Each path is a new rotation, seen through one point. The rows after it are directions, each followed by how far the rotation turns it, in degrees a step (0 if it stays put).
Each turn is a multiple of 5 degrees from 10 to 175, or 0.
Each row of a path follows its step; steps can be skipped.
Rotation 1:
step 0: [-31.8  -4.9  -0.9  13.8 -24.4  13.4  -0.4   3.8  19.3   2.8   4.1   7.8
  -9.9   1.9  -8.1  -1.5  -5.8 -21.3  11.4   7.0  -1.6 -13.6   3.5   4.3
 -23.4 -10.6  15.1  -4.7  13.0  -5.5 -12.9   6.9   1.6 -15.8   1.5  -6.5
   3.1 -10.1  -8.0  -0.9  11.1]
step 1: [ -1.4  -0.5  -5.0 -10.0  21.2  -8.2  21.2   2.1  13.8  13.0  -0.9 -14.3
  18.8 -13.2 -11.6 -27.5   7.4  14.9  -9.8  18.8   7.3  -6.5   4.2  -1.3
  -6.7 -19.3   9.7  -7.2   2.5   5.2 -13.4  19.5  10.9 -10.5  -7.9   9.2
   4.9  -5.8   2.0   3.0   1.2]
step 2: [  8.5   2.6  13.9  20.2  10.6  -8.8  -5.7  -2.6  12.2  -8.6  -7.1 -13.7
  -8.2  -6.5   7.5   2.5  10.4  16.6   4.3  -8.2  14.3   5.1 -14.6   3.4
   2.0 -17.4  13.7  25.0  10.5 -14.1  -3.7  -5.1 -12.7   7.9   3.7  -0.7
   3.0 -21.4   5.5  18.6  22.5]
step 3: [  2.3 -15.9 -13.7  -1.5   8.0   2.7  -1.4   9.2  21.4   8.5 -14.0  14.3
   9.3  -0.6   0.4  18.8   6.5  -8.1  -3.9   7.9 -15.0  -8.6   1.6   4.1
 -21.6   4.6  11.2   0.3 -16.9  -4.6 -14.5 -17.3  10.0   2.6   8.5 -21.6
  -6.5   5.5   5.0  15.0  25.1]
step 4: [ -8.9 -15.1  18.0  -7.1  -2.9  -6.5  17.5  13.3   6.9  13.6  -9.2  -6.4
  -7.4 -19.7 -19.2   6.9  -0.8  -2.0 -14.3  -4.0   7.6  -5.1 -10.0  -4.6
   0.1 -14.4 -13.1 -20.4  19.1  11.8  -2.6   6.1   7.2  10.0  18.1  -0.6
   4.8  19.4  10.8  16.5  -0.4]
step 5: [  4.5  15.5   5.9  19.8   8.1 -12.1  17.6 -10.6  15.6  -8.3  11.1 -11.3
  -5.2   1.8   5.8  -9.2   6.3  23.7  12.9 -15.6 -16.9  -0.1 -11.9 -13.3
   5.2  12.8   1.7   1.3  -4.5  19.8   1.7   6.3   1.2  -1.6   9.4 -17.0
  14.0  11.0  18.4   2.0  12.8]
step 6: [  3.3  -7.3  14.8  -5.4   3.6  19.2  -8.6  -7.6  -5.1  12.9  -4.5  -2.7
  -3.9  -8.8   9.8   5.9  -3.7   9.6   7.9   7.7 -15.4  14.6 -16.6  22.9
  -7.6   6.1  26.0   7.1   8.4   1.7  16.2  -5.1   5.3  -4.9   1.0 -23.7
 -12.9  23.7  -7.5   1.4   5.1]
step 7: [ 27.1 -10.6   6.8  -0.5  -9.5  -2.6   7.5  -6.3  -4.1   2.8   1.6  13.7
  -6.2   3.3  -9.3  -2.4   1.4 -10.9  22.7  -5.9  -2.7   6.5  14.7  15.6
  -7.0  -3.4  -3.8 -34.5   8.0   0.6 -16.3  25.7  -1.4  -3.9  10.9  -4.8
  -1.3   9.7  -6.6  17.9   1.2]
step 8: [  0.7   8.0  12.9   9.1   9.4 -10.2   6.0 -19.0  11.6 -15.3  -5.2 -19.2
  -8.9   3.6  -2.5  -4.3   7.9  -8.5  -3.4  -8.1   4.1  19.3   1.2 -14.7
   0.8  -7.0   2.5   5.1  -5.8  18.4  -8.8   7.8  21.2  -8.4  -8.1  19.8
 -10.0  26.6 -20.2  -1.8   4.5]
step 9: [ -5.1  -7.8  -7.6  29.2   6.6  11.9  -6.4  -2.0  -5.0   2.7  -1.1 -16.5
  -4.3   5.5  21.3   0.2  -3.3  -7.1  -7.6 -17.1 -17.3  -5.2  -8.0  15.4
 -14.3   4.0  10.1   5.3  16.7   2.3   8.1   7.0  -2.2 -24.7  17.4   3.1
   3.1 -12.9 -22.5   2.3   0.8]
step 10: [ 20.8  15.3   9.7 -15.3  -0.1   9.0   4.5  -8.1  -7.7  21.4   9.8  10.7
  14.3  -8.5   1.1  -0.4   5.4  -2.9 -21.2  -7.7 -12.2 -17.1  22.8  21.4
  -9.5 -18.5   2.9   0.9  -5.3   7.4 -10.2   2.5  12.0  -6.9  -6.0   6.4
   9.0  -1.2  -8.8  10.4  14.9]
Speeds:
[ 1.2  3.6 -3.2 -1.1 -3.2  0.9  2.1 -1.2  9.9 -8.9  3.7 -1.1  2.3  3.4
 -0.6  4.3  0.1  2.6  1.9 -4.4 -7.1 -4.7  6.0  7.4  1.0  0.4  1.3 -0.7
 -3.3 -1.7 -5.7 -0.1  0.7 -1.7 -0.1  1.1  0.4  0.1  6.5  0.5 -5.2] -> 155
[-0.3 -5.3  2.3 -4.6  1.5  4.3  2.3 -1.4  2.1  0.3 -1.9 -8.2  6.2 -1.6
 -2.4  0.6 -0.5  2.9 -6.2  4.5  1.8  2.0 -3.1  3.6 -2.7 -1.0  0.9  4.5
 -4.6  0.2  3.5 -2.9 -1.4  1.8 -3.0  6.4 -5.4  9.4 -0.5 -0.6 -6.3] -> 155
[ 2.8 -1.5  1.3 -4.6 -4.9 -2.2 -0.9 -1.4  7.9  4.3 -2.7 -2.3 -4.7 -7.4
  1.9 -3.0  5.1 -1.3 -2.3 -5.6 -1.8  6.4  0.7 -1.0 -6.5 -2.0  4.2  0.4
 -0.9  3.7  0.3  1.1 -4.1 -9.7  2.5 -0.9  1.8  0.7  2.0  4.3  2.5] -> 0
[-1.6 -0.1 -4.9  5.6  2.4 -2.2  5.4  4.8 -4.6 -2.7  2.0 -4.9 -2.6 -2.0
  2.9  4.2  7.8  7.3  0.6 -3.1 -1.8  9.0  4.6 -3.8  0.5 -1.1  5.4  3.0
  2.0  3.8 -0.7  0.9 -1.5  4.8 -0.7  2.9 -2.6 -1.6  1.2 -5.4 -0.8] -> 110
[  1.6   4.2   3.6  -0.1  -2.5   4.2  -4.3   1.9  -2.5  -3.4   4.1  -5.2
  -6.4   1.9   0.6  -6.5   2.8  -2.7   0.9  -0.3   1.0  -1.6   5.6   4.3
  -2.7   3.0   3.1  -4.0  -6.7   1.2   4.0   4.8   3.4   1.3   4.4   4.6
  -1.9  -0.2 -10.0  -2.7  -0.4] -> 35
[-1.8  6.8  1.7 -4.6 -9.2  5.3  4.0  5.2 -7.4  4.3  4.5 -3.0 -0.5  1.1
 -0.4  2.7 -2.8  4.6  6.0 -1.0  1.3 -2.7 -3.2 -3.8 -4.3  2.0 -2.0  2.8
 -2.6  4.1  0.6 -1.2  1.8 -1.8  2.6 -3.5  1.4  4.2  6.4  1.0 -0.5] -> 55
Rotation 2:
step 0: [ -9.7   5.5 -10.5 -14.7 -17.2  -2.1   2.2   6.6  -7.8   4.4   4.2 -24.1
   7.7   5.6   3.8  28.1  -4.3  -8.1  -0.6  -7.4  -0.6 -16.4  -5.1 -21.4
  -6.7  23.0 -15.6 -20.2  10.4  -2.7   3.9 -15.4  16.4  -4.3 -11.6  11.1
  -6.1  -3.2  -4.2  -1.1   3.4]
step 1: [ -3.4   0.5 -19.0  -0.8   8.5 -21.8  21.7  11.8   6.5  -3.0  -7.3  -3.0
  -5.7  10.5  -1.3 -18.1   3.7   7.1 -16.9  -8.5   8.0   4.8  -2.0  -1.3
  -1.0   4.3 -11.5 -18.1  -0.5  -0.7  13.0 -12.6   6.5   4.4   2.2  -8.7
 -27.7  -9.9 -29.6  10.6  -3.9]
step 2: [ -8.2   5.4 -10.8  21.8  -4.3  -5.4 -16.8 -20.5 -11.0  10.7 -15.8 -13.9
  -6.7   0.6  -5.2   2.5   7.7  12.2  20.4 -14.5  23.1   2.6  -4.4   6.8
   6.7  13.5   0.1 -11.0 -11.4 -13.1 -15.6  -4.9   6.2   0.5  11.0 -16.6
   1.1  -5.7 -17.1   4.8   3.4]
step 3: [ -1.2  -2.5  -1.3  -3.3 -12.4   2.6  21.3  -4.8  -5.8  -6.5 -13.6 -14.2
  -5.0  -3.6  19.0  15.7  -3.1 -12.7   4.7  -5.6  -0.9  -0.4  -6.3 -20.6
  25.3  15.1   4.2   6.5  12.3   3.2 -11.5  -1.4  17.7  -5.1   0.6  -2.2
  13.7 -19.7 -23.2   5.1 -13.6]
step 4: [-16.3  -5.1  16.9  -0.1  18.5  -0.7   7.8   2.1 -17.4   8.2 -26.1   1.5
   8.3 -16.9  18.0  -9.0   9.5  -3.7 -19.1   8.2   8.8   5.6   0.5 -12.9
  11.0  14.0 -11.0   1.7  -3.5  -0.1  12.4 -15.6   6.8  -1.1  10.7  -9.4
 -24.0   0.0  -9.3   3.6   2.7]
step 5: [ -1.3  -2.0 -14.8   0.3   7.2 -11.7   0.0 -12.2 -19.4  15.1  -0.9  -6.8
  23.5   3.8   4.6  -2.2   5.0  -4.0  11.4 -25.1  17.5  -3.3 -14.6   3.5
  11.2   8.4 -10.1   5.1   4.8  -1.7 -22.0   7.7   8.8   1.7  18.1   8.5
 -22.4  -6.7   7.2 -14.8  11.1]
step 6: [ -4.9   3.7  -8.9  -6.1   9.4 -15.3  11.8   0.7  12.1  -5.3   7.5  -6.3
  11.6   9.0  10.7  12.4  -2.8 -25.4   8.0  -4.4  10.1  22.9  21.1 -12.3
  32.6   1.9   4.5 -19.6  -3.4  11.2  -4.2   2.0   0.3  -2.0  11.2  -4.1
   6.2  -6.7 -10.5  -5.3   6.8]
step 7: [-33.6  -6.9  -8.2   7.5   2.4   8.4  -7.6  29.8 -13.2  11.5  -1.3  -5.2
   0.1 -12.9   3.9   9.7  21.1  -2.6  11.3   5.7   6.6  10.1   1.1  -3.5
  12.1  -4.5   1.0  -9.3  10.0   8.2  11.9 -12.3  14.5   1.1  -3.8 -19.2
 -10.4  -1.1   0.5   0.6  13.4]
step 8: [-19.9   2.7  -4.2 -21.6  -6.4 -11.2  20.0  -2.5 -12.2   2.5  14.0 -22.3
  14.1 -12.1   0.1  -0.8  -2.1  -7.0   6.0 -10.4  15.7 -12.3 -15.6  17.6
  -4.6   3.4  -7.4  -7.0  -7.4   0.9  -6.0 -15.6  22.9 -15.1 -14.3   8.8
  -5.6 -11.8  -1.8   0.0   5.0]
step 9: [-17.1   2.0 -19.3   5.1   4.2 -18.6  10.6   3.7  13.1 -10.7  -6.4 -13.7
   1.9  22.0  11.5  -3.8  -5.7   3.7   6.3   4.5   6.1 -10.2  10.9 -19.0
   2.4  11.7  -4.4  -5.0 -29.8   0.0   6.7  -0.2  -4.7   0.0  -7.9  -5.4
 -16.7 -12.5 -21.1  -9.3  11.8]
step 10: [-11.0 -13.2 -16.0  14.4  -8.1   9.3 -12.7 -11.0 -10.7  -5.0  -2.5   6.4
 -11.6   2.7   6.9   4.1  17.5  -3.6   3.0 -16.0  20.3  -2.1 -15.2 -16.2
  -2.7  -8.0  11.2 -19.1   6.3 -14.3   6.4  -4.6  14.3  -7.8   7.8 -16.1
  -6.5  -5.0 -26.4  -2.2  13.5]
Speeds:
[-2.1 -1.1 -6.3  1.1 -3.5  0.6  3.4 -0.8 -3.8 -2.6  2.6  5.2  3.2  2.3
  1.2 -0.7  3.9  5.0  4.0  0.2 -5.9 -1.2 -4.7  0.2  1.9 -4.2 -3.1  2.7
 12.3 -2.9 -0.1  8.0  3.3  1.0 -2.8  3.5 -0.9 -3.1 -4.5 -2.1 -0.4] -> 155
[ 6.0 -2.5 -5.9 -4.8 -5.7  8.1 -4.0 -1.7 -4.0  0.5  1.0 -0.3  3.1 -5.4
 -8.0  2.1 -3.9 -0.2 -2.9 -3.9  2.6  1.2 -3.6 -0.6  0.5  2.7 -1.4 -0.2
 -3.3 -4.3 -3.7  2.0  7.1  0.2 -1.1 -1.5  2.3 -2.9  4.2 -2.5  6.1] -> 135
[ 0.8 -4.3  0.3 -3.7  0.8 -4.7 -0.6  0.5 -3.1  1.0  1.0 -1.6  5.3 -4.2
  1.1  2.0  8.0 -3.4  0.5  1.7 -2.4  0.9  4.4 -0.4  7.8 -8.9 -3.8  3.0
 -5.0  5.2 -1.2  4.4  3.2  3.0  5.0  1.3 -0.1  4.4  7.5 -1.2 -1.8] -> 40
[ 2.7  3.2 -0.4 -5.3  3.3  1.4 -4.3  2.1 -2.4  1.6 -2.4 -3.7  3.2  1.4
  1.1 -8.6 -1.1  4.4  5.4  3.8  4.6 -2.7  2.9  7.4  3.5 -3.2  5.8 -0.4
 -0.7 -5.7 -6.4 -0.7  1.6 -1.3 -0.2  7.7 -2.4 -0.6 -1.3  5.5 -0.6] -> 115
[ 3.2 -4.0  0.0  9.3  1.8 -1.3 -3.6 -2.7  2.1  3.3 -0.1 -2.7 -0.8  4.1
 -2.9 -1.5 -1.6 -7.6  6.5  4.1  0.8  0.6  0.5 -7.9  4.5 -3.0  5.2 -2.7
 -1.0 -3.6 -1.9  6.2  0.8 -2.1 -4.2 -1.3  7.1  1.5 -3.4 -2.5  1.2] -> 100
[ -0.5 -11.1   3.8   6.6  -2.6   1.8  -5.1  -2.8  -0.7   2.8  -0.3   0.1
  -0.2   2.7   0.6  -3.4   2.2   3.4  -2.0  -0.5  -0.8   0.6   3.7   6.7
   2.1  -2.5   1.5  -2.3   2.0  -3.3   5.3  -4.9   1.5  -1.9   0.2  -4.8
  -5.7  -7.8   5.1  -4.4  -1.7] -> 130
